(in the rows, 128 means zero)
Named moves come first, each a turn or a mirror and shown by rows before and after it. Which of them, in which order, take the first row of each pair that follows to the second? Write the first one first, as in the answered first pair.
S (before -> after):
103 136 123 148 143 141 127 119 108 140 112 -> 103 158 125 144 137 145 121 117 119 138 128
119 112 146 133 125 111 144 103  94 123 143 -> 114 132 148 124 116 118 134 104 109 125 162
143  99 119 116 131 121 148 114 114 126 118 -> 144 139 130 106 119 129 131 116 152 132 160
133 185 134 140 113 162 125 118 121 136 124 -> 138 140 131 148 123 153 140 120  88 127  86
E (before -> after):
131 136 139 146  93 131 130 131 153 130 142 -> 133 147 134 141 105 115 154 135 118 120 149
156 131 128 131 129 101 155 125 114 125 114 -> 135 109 121 138 152 111 138 129  95 138 119
 86 126 160  96 123 127 150 127 122 138 124 ->  83 118 164 102 127 135 142 129 126 144 122
123 127 106 132 156 113 142 141 125 148 157 -> 120 111 110 139 146 125 120 136 149 153 153
V (before -> after):
 97 158 133 125 125 134 102 129 154 152 192 ->  93 149 123 130 129 171  75 123 132 138 160
111 101 139 138 116 157  95 106 161 123 122 -> 116  80 135 144 127 149 104 107 153 127 107
115 144 158 124  93 130 126 127 152 128 133 -> 115 140 152 123  92 153 111 126 139 128 114
137 157 135 123 126 138 177 137  96 104 123 -> 132 159 137 120 124 136 175 136  96 106 125
Then:
Between the rows of a pair lie 2 to 3 moves.
147 105 150 114  99 138 116 125 157 122  88 -> 126 115 143 103 138 100 167 139  89 128 127
E, E, V
144 141 104 140 136  89 140 125 147 148 143 -> 128 172 108 137 117 136 101 127 145 142 147
V, V
152 109 102 135 147 150 126 133 102 106 109 -> 156 120 113 129 146 101 170 139 130 121 146
V, V
138 138 123 131 116 133 129 112 163 118 130 -> 139 119 115 128 134 109 154 122 129 120 118
S, V, E
140 127 123 119 133 121 151 133 111 114 107 -> 129 105 122 124 142 110 151 134 116 129 118
E, V
119 134 135 120 138 106 150 133 113 132 147 ->  98 141 135 121 127 149 113 128 124 135 142
V, V, E
 73 163 173 106  99 158 143 135  94 132 132 ->  85 114 150 123 124 155 145 133  62 124  87
V, V
 92 140 154 113 116 122 119 133  98 149 143 -> 107 140 164 114  91 125 106 129 136 148 139
E, E
 89 149 119 120 133 153 125 135  96 115 131 ->  98 145 109 125 143 161 114 132  99 113 128
V, S, V
159 139 145 128 111 105 149 114 108 120 129 -> 128 157 132 129 129 144 110 119  97 139 155
E, S, V
138 163 134 119 131 117 156 137 133 131 142 -> 117 110 127 136 144 151 127 133 111 131  94
V, S, E
109 155 107 133 138 144 120 136  93 136 164 -> 133 157 123 133 102 150 109 128 154 133 154
E, E
128 155 150 121  96 118 149 129 161 117 145 -> 113  96 133 135 130 116 160 133 103 116  98
S, E
126 151 135 122 121 115 128 121 157 105 145 -> 110 103 130 125 148 104 145 131 118 112 123
S, V, E
162  86 120 134 113 129 129 120 127 116  71 -> 161 103 121 123 127  80 177 131 111 121 113
E, E, V
137  85  91 141 150 138  99 111 148 144 103 -> 137 129 105 131 138 127  96 118 185 153 153
V, S, V
131 137 150 123  96 129 125 129 172 126 130 -> 119 168 143 110 106 131 145 131 121 108 139
E, V
110 184 147 108 104 129 128 147 122 128 158 -> 101  81 134 130 125 145 115 143 103 131  80
S, E
159 109  94 137 148 131 133 125  80 114 114 -> 155 118  95 143 132 157  81 113 135 130 130
E, S, V
173 140 122 133 100 163 105 113 132  90  72 -> 167 189 109 112 132 118 155 125  85  93 136
V, S, E
147 158 132 137  96 142 140 127  93  86  96 -> 113 161 126 148 102 174  85 129 125 114 124
E, E, S
123 135 113 122 179  87 141 146  93 128 179 -> 111 109 111 125 175 117 129 143  56 119 130
V, V, S
138 167 156 132 109 131 135 119 136 111 152 -> 134 142 164 134 109 109 163 124 125 112 132
S, V, V
134 193 136 120 110 133 136 128 140 120 153 -> 113 168 115 131 129 171  99 130 103 118 129
V, E, E
120 135 111 150 127 156 100 119 142 138 136 -> 130 103 114 153 140 106 149 120 140 141 130
S, V, V
112 142 148 131 128 139  86 130 138 138 171 -> 146 171 150 115 115 122 124 126 116 102 152
V, E, E
107 116 134 127 123 126 118 134 122 144 133 -> 115 132 134 118 125 112 144 132 105 138 135
E, E, E
111  86 125 143 133 161  92 127 118 143  90 -> 162 145 139 128  90 143 111 115 171 121 104
S, V, E
139  96 118 133 129 115 164 125 108 115 110 -> 117  94 118 137 136 107 156 135 112 137 133
V, E
143 122 123 127 120 135 135 118 121  97 101 -> 130 145 116 119 142 122 146 132 107 111 144
V, S, E
124 102 130 128 149 122 136 125 115 129 123 -> 137 118 139 122 137 108 152 125 120 119 123
E, E, E
155 107 131 134 114 155 104 121 143 112  95 -> 131 100 115 134 144 154 110 129  93 119 101
E, E, E
154 110 134 129 107 118 134 122 143 120  91 -> 148 165 136 115 109 114 137 125 141 121 142
E, S
115 172 105 120 146 172 117 128  71 105 141 -> 154 196 132 111 109 158 125 122 122  87 133
E, E, E
 94 143 134 114 130 130 122 127 123 146 164 ->  96  91 126 128 138 125 124 131 100 142 113
E, S
117  99 147 137 124 111 147 124 155 125 104 -> 109 133 144 135 115 155 108 121 163 120 114
S, V, V
 86 100 149 125 123 131 113 123 127 176 128 -> 112  97 158 126  99 138 114 117 140 153  91
E, V, S
110 133 133 127 124 117 127 140 134 143 158 -> 130 113 142 131 108 110 134 133 149 131 121
S, E, E
135 123 111 138 138  94 122 116 170 146 161 -> 135 161 117 119 128  99 127 118 154 132 177
V, E
131 133 116 130 146 121 130 127 151 157 165 -> 122  99 107 140 159 152 114 126 108 139 114
V, V, S
114  85 114 126 156 120 138 133  93 128 106 -> 114 124  99 126 153 171  87 122 110 125 119
S, V, V
124 106  98 134 172 137 125 132  61 121 115 -> 119 119 109 147 145 143  80 128 168 162 166
V, E, S
 96 142 157 127 107 128 120 128 164 152 162 ->  85 147 146 116 130 114 149 131 117 145 174
E, E
130 116 141 130 122 143 162 138  87 107 105 -> 120  87 147 148 113 153 127 130 142 133 103
V, E, E
133 102 117 147 145 117 120 120 130 127  91 -> 132 147 123 134 146  91 143 131 140 137 148
V, S, E
126 174 159 111  81 135 142 131 111 128 138 -> 119 130 133 123 114 154 129 131  65 119  95
V, E, V
123 141 157 118 111  88 145 139 172 151 173 -> 106 108 147 122 149  80 174 145 104 151 151
E, S
164 136 127 116 124 103 141 129 135 135 142 -> 146 102 117 125 147 109 137 135 103 142 125
S, E
122  83 161 129 113 117 166 130 107 131 103 -> 111  93 153 131 107 154 134 132  96 122  88
S, V, S
145 115  96 151 189 133 118 116 128 155 117 -> 178 169 119 132 136 122 136 112 170 130 129
E, E, V
170 137 149 114  93 142 127 133 120 107  98 -> 143  89 131 128 147 124 138 142  80 135 106
E, E, V
121 109 149 109 138  90 143 120 140 158 142 -> 104  93 145 117 135 128 123 117  98 145 100
V, V, S
133 184 114 111 129 139 115 117 141 128 166 -> 122 165 106 115 129 153  92 115 157 135 163
E, E, E
136 148 142 123 102 140 115 125 159 118 122 -> 137 109 132 131 126 113 154 131 116 121 102
S, V, E
184 137 105 135 128  99 137 121 187 125 141 -> 175 101  90 136 162  87 166 126 129 124 116
S, E
127 182 134 117 109 143 123 136 131 128 170 -> 135  72 132 148 134 112 150 134 121 140 103
S, E, V
135 161 131 121 111 128 121 127 161 126 155 -> 135 175 121 115 115 141 123 130 125 106 139
V, E
146 136 123 128 129 121 123 123 155 136 149 -> 142 101 118 132 136 136 125 119 124 125 109
V, S
132 169 133 133 113 126 135 132 119 119 164 -> 116  94 125 155 135 138 123 127  99 130 114
S, E
102  96 139 130 143 143  94 139 113 165 136 -> 135 110 149 131 106 147  85 130 159 146 109
E, V
150  97 145 128 100 152 132 113 125 110  75 -> 135  76 135 134 135 129 157 122  90 131  85
V, E, E
130 122 135 128 115 164 107 118 116 109  77 -> 145 162 143 124 105 109 137 124 176 132 148
V, V, S
